One vector is turned by the same rotation once a step. Each row is the vector after some number of steps, and that number follows the row.
The counts run from 0 to 249.
[ -2   8  -4   1  -8   5   5 -18  13 -17  -2   0 -21  15 -19  -9  20  15
 -10 -23  33  -1   2  14  27  -7  12   9   6 -19  29 -27  17 -17   9] : 193
[ 11  23  -5  22   1  24   9   3   8  -9  -9  19 -19  20  30 -19  -9  -9
 -32  -2   0  -5 -10  27  26   2  -4   8  -5  -9  -7 -18   6 -24  12] : 60
[ 15   3  -8   1  25 -17   0  14  11 -21 -14   5   8 -24   5 -29  17   8
  16  27  39   0   8  -6  17   1 -11  -5  15   8 -20  -4 -19 -16  17] : 236
[ 20  -5  -9   6 -14  -2   6   5   9 -25 -28 -19   0 -19  15 -16   6   6
  -1 -10   6  -4  -1  11  27   0  21 -11  30 -11  33 -20   8  -4  32] : 93
[-20  17 -36 -12  10  -6  19 -17 -10  -9 -11   4 -21  11 -12   0   4  -3
  25  -1  29   5  -4  21  22  16   2  20 -23 -16  -2 -23   3  -1  -2] : 162
[-11   8 -14  -2  23 -17  17   1   4   0  -5  17 -15 -11 -31  -8  -3   7
  21  14  28   0 -25   8  29  11 -11  32 -13   0 -19 -20  -1 -17 -10] : 32
[  7   8 -10  29   2  22  10  19  11 -14  -9  23  -7  12  -4 -25  18  11
 -25 -10   1  -3   1  11  39 -10   7  11   0 -12  20 -11   9 -33   4] : 190
[ 21  -4  31   8   2 -26  21   2  14   4 -21  -3  18  -5   6 -19   4   9
 -14  18  32 -22  -1  10  17  -3   5 -28   9   0 -26   0 -19  -7  17] : 233
[  8  18 -32  -4  18  -8  40  -6   4  -4 -19   8  15   8   9  -5 -11  -3
  -8   0  24  20  -3  22  -7   4  20  28 -11  -1 -14 -37  -8  -5   3] : 41
[ 13  -9 -22  -5   9 -33  13   1  -2  -9 -35 -20 -15 -30 -18 -10 -16   3
  23  15  23   1 -23  16   0   5   8   5   6 -11 -11  -5  -6  10   3] : 130
[ 11  21   2  19   4 -22   8   5  15  25  -5   9 -13  -3 -11 -19   4 -16
 -20  -4  20   1 -30  24  23   9 -10  12 -11  -5 -32 -24 -12  -8 -15] : 29
[ 25 -11  13   8   6 -37   6  -7   1 -12 -37  -9   8 -14 -28 -25  -9   9
 -18   4  26 -30   1  18   7 -15   9  -9  13  -8  -3   2  -1 -14   1] : 228
[ 22  -6  -3  16 -15   4  10  22   5 -13 -30 -11   4 -18  22 -20   5   0
  -7   2  -3 -10  -1  12  39   1  18 -18  23  -7  17  -6   0  -8  35] : 92
[ 20   3   2   2 -15  -8  -7 -18   4  -8 -24 -26 -20 -13  -8  -8  14   2
 -17  -7  23   7   7  12  26 -13  23  10  19 -14  23 -28   9  -6  17] : 208
[-16   0  -3   8   2  -1  19  -1 -11 -14  -9  33  10  22  12 -22  -3  10
  -5   4   1 -16  22  11  43   0  10  -6 -11 -21   4  -1  -1 -28  18] : 70
[ 22  -8 -19  15   0 -14  19   7  37   6 -17  -9  14 -21 -11 -11  15   8
  15  16  37  17 -22  16   2   8  11   3  17  -2 -14 -17  12  11  -2] : 10
[ 13  -5   0   3  -3  18  11   0   8 -15 -21   5 -12 -10  16 -11  12  20
   0  15  23  18   8 -10  34  -6  24  22  19  -5  18 -26   6 -12  37] : 204
[ 21   8  -2   5  22 -14  -7  16   3 -12 -18   1  -1 -20   8 -37  21  -6
   2  21  31  -1   5   6  21  -2 -11 -12   4   3 -19  -1 -32 -15   8] : 237
[ -1  29 -25  -6  12   7  26  -6  10 -15 -14  -6  -7   1 -19   7  -6   7
   9   6  25  -9 -13  22  21   8  -4  36  -9   3  -7 -28  21 -10  -1] : 47
[ 18  41 -13  13   1  20  15   7   9   6 -13   8 -13  11   6  -9  -1 -10
 -16   9  10   4  -7  26  19   2  -5  21 -13   1 -29 -26 -13 -18  -4] : 44
[ 12  14 -20   6 -15  11  -7  -9  -3 -16 -23   5 -24   9  -8 -15  24   7
 -10  -1   5  -7  23   5  42 -16   5   4   4 -19  16  -8  -9 -32   8] : 80
[ 27  -9   8  14 -10 -35   1 -15   6  18 -29  -6   1   1 -15 -24   9  -1
 -11  17  30   2   8  10   5 -10  18 -15   4 -21 -20   2 -27  -3   1] : 118
[ 10   2 -26   8  16 -27  14 -10  26   7  -4  19  10  -7  -7 -18   2  -1
   1  11  34  26 -21  12  -3   7   4  30   8  -3 -16 -29   5 -10  -3] : 26
[ 29  -1   3   6   6  -8 -12  21   5 -14 -20  10  -4 -30   4 -40   0   3
   1   9   4   5   5  -5  36 -11   5  -4  31   4  -4  -9  -2 -30  15] : 221
[ 16  -6   1  -5  21 -21  15   2  18 -21 -17  -3  17 -20   7 -19  12  15
  13  23  49  -5  -3  -4  13   6  -4  -5  19   6  -9 -10 -11  -7  22] : 235
[  5  13  -9  19  12  -6  10  17  10   4  -6   7 -25  -5  -5 -23  -8  -5
   8  13  16 -12 -39  24  23  16 -23  -5  -9  -2 -34  -4  -5 -11 -10] : 143
[ 23  10 -25  28   6 -16   7  13  21  11 -12  13  18 -11   0 -27  -7  -6
   2  20  12  -1 -11  21   5   4  -2  -4   6   3 -42   2  -4 -12 -11] : 138
[-10  41 -21   5   9   7   6   8  -8  -7 -13   4 -10   9 -19 -12  -3  -6
   3   4   7 -16  12  37  35   8   3   6 -17  -5 -19 -10  11 -24 -17] : 49
[  8   2  -2   7 -11  14  30  -6  18 -14  -5  10  -6  22  23 -16  -1   9
 -23 -24  12  17 -12  16  13   1  20   1  10 -11  16 -37   6 -12  26] : 187
[ 17 -13  15  14 -17 -29   3 -17  23   0 -13  -8  10   2   3 -26   5   6
  -7   0  31  -5  10  13  11  -7  20 -37  23 -21  -1  -6   3  -9  12] : 103
[ 13   8 -16  -8  -2 -30   7  -2  13   4 -13 -27  -4 -27  -3 -16  12  -6
  24   9  43  16  -9   2  15  11  -6   0  16  -1 -15 -24 -17   6  13] : 125
[-21  18 -36   1  10 -14  27 -13  -2  -4 -11  -3  -7   6  -9   2   4 -11
   9  -8  22  -8 -14  35  22  19   0  18 -23 -12   4 -23  -2   5  -1] : 161
[ 18  -1 -16 -10   2 -18  -5 -31   3  -8 -22  -1 -14   4 -11  -9   2   5
  17  42  41   1   9   8  -7  -3  -6  -5   2 -11 -36  -2  -7  -8   2] : 246
[ -2  20 -28   5   6   6  18 -19  23  -2   2  14 -19  15   4   2  18   2
   8   9  34   5 -22  15  15  16 -21  25 -10  -3 -21 -26  -7  -4   1] : 157
[ -8   7   5  -1 -10  15   3 -15   5 -15  -2  10 -27  17 -22 -10  20  22
   2  -7  27   0   8   4  41 -11  11   4   0 -19  12 -18  13 -26  11] : 194
[ -3  22  -7  17  -4   3  -4 -15  -3 -12  -6  16 -18  23   0 -21   3  -4
 -24  -9   7 -24   8  32  34  -7  -4   0 -12 -21   6  -7  13 -31   0] : 65
[  2  14  -5   7  14   0  41  17  -8   9 -26  21   4  11  -2 -17 -21  -4
  -8  18   4  13  -8  19  13   5  18  18 -26  -2 -33 -15 -22 -15   0] : 39
[  4  -2 -11   3 -20   9  10  -5  -1 -12 -23  13   3   9 -13 -10   8  21
  15  18   5 -18  35   0  46 -10  21  -8   3 -14   5   1  14 -28  13] : 85
[ -7  23 -29  13 -11  -5  25  -3   7  -5 -11  -1  -3   3  -5  -6  -6  -8
  -4 -26  -4 -13 -10  40  32  10  12   6  -5 -15  17 -29  22 -10  -4] : 176
[-15  -9  19   7  -3  -8  26  -5  -2  -6 -18   1   7   9  -8  -5   7  17
 -11  -8  21 -14  13  22  36   0  34  -5  -8 -20  24 -11   9  -8  15] : 197
[  3  15 -21   8  10   4  17 -16  17 -28 -12   8  -5  12  13  -7  -6   0
 -18 -11  14 -14 -19  28  18   8   0  28   7  -9  20 -24  26 -12  16] : 62
[-14  16 -17   3  -1   5  18  -3 -21   9 -15  16 -31  21   0 -11  -7 -10
  13   8   5   5   1  32  31  11   9  -1 -31 -18 -23 -10 -16  -9  -1] : 164
[  9  -6  11   5 -11   7  21  -5   7  -9 -17  -4  -1   1  20  -9  10  11
  -8   3  25  16   5  -2  32  -4  33   9  16  -6  18 -29   2   0  40] : 203
[ -2  -6  -5  18  14 -26  -5  25  -7   6 -16  13 -15 -18 -20 -33 -13 -10
  14  20  16  10 -19  32  16   2  16  -7  -9 -15 -19   3   1  -2 -14] : 18
[  7  28 -17   8   2  27   4   0   9 -15  -1  27 -21  21  32 -22  -6  -5
 -12   6   4   9  -1  19  20   0  -5   8  -1  -4 -13 -21  11 -27  14] : 59
